[[-24 -22 -19  15]
 [ -9  -1  15 -23]
 [  3 -42  15  27]
 [ 12 -20   4 -17]
 [-34 -19 -19  46]]
=>
[[-22 -19]
 [ -1  15]]

[[  9  38   4]
 [-16  -5  28]
 [-11   9  33]]
=>
[[38  4]
 [-5 28]]

[[ -6 -30   0 -13]
 [-17 -40   8   1]
 [ -7 -42  -6 -18]]
=>
[[-30   0]
 [-40   8]]

[[ 34 -18  32]
 [ 23 -45  22]
 [ 34  -8  33]]
=>
[[-18  32]
 [-45  22]]

[[ -5   1  35  -8 -24]
 [-34 -31 -24 -43 -34]]
=>
[[  1  35]
 [-31 -24]]

[[ 36  -3 -30]
 [ 31  20  34]]
=>
[[ -3 -30]
 [ 20  34]]

[[ 24  16  13  -5  33]
 [ -8 -29 -32  42 -16]]
=>
[[ 16  13]
 [-29 -32]]
---
[[-27 -36  27  29 -30 -36 -38 -29 -36 -34]
 [ -1  14 -11   6  12  15  15   4   8  13]
 [ -5  -9   2   1  -6 -13 -22  -3 -22  -8]
 [-14 -15  17  11 -21 -17 -24 -16 -18 -25]
 [  7  13 -14  10  22  15  21  15  16  22]]
=>
[[-27 -36  27  29 -30 -36 -38 -29 -36 -34]
 [ -5  -9   2   1  -6 -13 -22  -3 -22  -8]
 [  7  13 -14  10  22  15  21  15  16  22]]

[[  4  -2   1   0  -1   5   4   4   1  22  11]
 [ -3   1  -3   5   1   1   4   4  -4  -1 -11]
 [ -2   2  -1  -1  -3  -3  -4  -2   0  -2   2]
 [  1   2   1   2   0  -1   1 -16  -5   7  -2]
 [ -2   4  -1  -5   2   4  -6   0  -2  39  -7]]
=>
[[ 4 -2  1  0 -1  5  4  4  1 22 11]
 [-2  2 -1 -1 -3 -3 -4 -2  0 -2  2]
 [-2  4 -1 -5  2  4 -6  0 -2 39 -7]]

[[-45 -32   0   9 -13  24   6   8   2  -8  38 -38  -7]
 [ 16  18 -30 -12   2   1 -22  25 -33 -38  17  19 -37]]
=>
[[-45 -32   0   9 -13  24   6   8   2  -8  38 -38  -7]]

[[-20   9 -13  12  33  28 -10 -18]
 [-12  12   0   4  45  13  -2 -24]
 [-12  12  -7   8  45  21  -2 -24]
 [  2  12   6   0  45  -2  14 -24]
 [-12  -6 -19  12 -40  13 -26  18]
 [ 25   9  18 -13  33 -17  22 -18]
 [-27   7 -19  16   9  36 -26 -12]
 [-27   1 -19  16  -3  28 -26   0]
 [-27   7 -19  16   9  36 -18 -12]
 [-27   1 -19  16  -3  28 -26   0]]
=>
[[-20   9 -13  12  33  28 -10 -18]
 [-12  12  -7   8  45  21  -2 -24]
 [-12  -6 -19  12 -40  13 -26  18]
 [-27   7 -19  16   9  36 -26 -12]
 [-27   7 -19  16   9  36 -18 -12]]

[[ 14  -9  21  -8  18]
 [ 14  -8  21  17  18]
 [ 27 -11   9  14  28]
 [ 23 -11  13  42  25]]
=>
[[ 14  -9  21  -8  18]
 [ 27 -11   9  14  28]]

[[-30  36   0  15  -3  -9  27  34 -34  27  33  24]
 [ 22  48   2 -20  -4   3 -30  33  20  22  48 -19]
 [ 21  45  20 -14   8  18 -17  29  24  33  42 -15]
 [-45  46 -18  20 -17 -24  35  40 -43  25  43  20]]
=>
[[-30  36   0  15  -3  -9  27  34 -34  27  33  24]
 [ 21  45  20 -14   8  18 -17  29  24  33  42 -15]]

[[ 26 -18 -11  16 -19 -27]
 [-13  31  32  16  36  35]
 [-15 -23 -17 -20 -27 -18]
 [  7 -17   4  30 -20 -25]]
=>
[[ 26 -18 -11  16 -19 -27]
 [-15 -23 -17 -20 -27 -18]]
